[[123 150]
 [117 101]
 [147 145]
 [136 119]
 [120  98]
 [122 142]]
->
[[122 142]
 [120  98]
 [136 119]
 [147 145]
 [117 101]
 [123 150]]

[[119 123 110]
 [131 118 132]
 [133 134 135]
 [141 128 151]
 [135 136 138]
 [126 116 122]
 [129 126 128]
 [141 127 150]]
->
[[141 127 150]
 [129 126 128]
 [126 116 122]
 [135 136 138]
 [141 128 151]
 [133 134 135]
 [131 118 132]
 [119 123 110]]

[[120 113 117 122 116 124 141 139 147 131 128 119 134 131]
 [109 113 134 120 138 112 144 138 134 142 117 100 121 131]
 [114 128 131 135 115 124 146 119 142 125 133 113 119 115]
 [129 138 115 118 117 155 120 153 119 136 120 151 113 138]]
->
[[129 138 115 118 117 155 120 153 119 136 120 151 113 138]
 [114 128 131 135 115 124 146 119 142 125 133 113 119 115]
 [109 113 134 120 138 112 144 138 134 142 117 100 121 131]
 [120 113 117 122 116 124 141 139 147 131 128 119 134 131]]

[[150 137 143 142 131 126 123 122 132 136 125]
 [141 126 133 129 130 140 107 119 120 147 128]
 [150 139 143 136 124 141 104 126 132 147 130]]
->
[[150 139 143 136 124 141 104 126 132 147 130]
 [141 126 133 129 130 140 107 119 120 147 128]
 [150 137 143 142 131 126 123 122 132 136 125]]

[[125 111 117 110 130 128 137 140 143 139 119 144 126]
 [121 142 122 144 134 131 143 144 152 121 130 120 119]
 [113 125 112 142 126 137 137 134 142 121 129 112 125]
 [132 116 115 123 140 126 143 131 135 130 130 134 121]]
->
[[132 116 115 123 140 126 143 131 135 130 130 134 121]
 [113 125 112 142 126 137 137 134 142 121 129 112 125]
 [121 142 122 144 134 131 143 144 152 121 130 120 119]
 [125 111 117 110 130 128 137 140 143 139 119 144 126]]

[[141 140 149 131]
 [153 119 113 128]
 [127 120 126 141]
 [136 121 123 138]
 [129 119 129 142]
 [105 138 140 121]
 [144 135 138 120]
 [135 138 134 109]
 [107 117 110 128]
 [128 135 118 119]]
->
[[128 135 118 119]
 [107 117 110 128]
 [135 138 134 109]
 [144 135 138 120]
 [105 138 140 121]
 [129 119 129 142]
 [136 121 123 138]
 [127 120 126 141]
 [153 119 113 128]
 [141 140 149 131]]

[[131 127 141 124 124]
 [129 133 117 146 141]
 [125 146 148 125 111]
 [145 127 150 118 120]
 [136 144 143 129 117]
 [130 144 152 122 110]
 [131 146 151 123 109]
 [125 146 148 125 111]]
->
[[125 146 148 125 111]
 [131 146 151 123 109]
 [130 144 152 122 110]
 [136 144 143 129 117]
 [145 127 150 118 120]
 [125 146 148 125 111]
 [129 133 117 146 141]
 [131 127 141 124 124]]

[[106 118 113]
 [128 128 128]
 [136 114 152]
 [128 128 129]
 [128 128 128]
 [126 131 118]
 [139 106 121]
 [127 131 118]]
->
[[127 131 118]
 [139 106 121]
 [126 131 118]
 [128 128 128]
 [128 128 129]
 [136 114 152]
 [128 128 128]
 [106 118 113]]

[[132 136 112 118]
 [128 128 122 112]
 [123 134 147 113]
 [124 117 134 112]
 [135 133 118 116]
 [121 128 145 113]
 [132 130 123 116]
 [132 124 105 117]]
->
[[132 124 105 117]
 [132 130 123 116]
 [121 128 145 113]
 [135 133 118 116]
 [124 117 134 112]
 [123 134 147 113]
 [128 128 122 112]
 [132 136 112 118]]
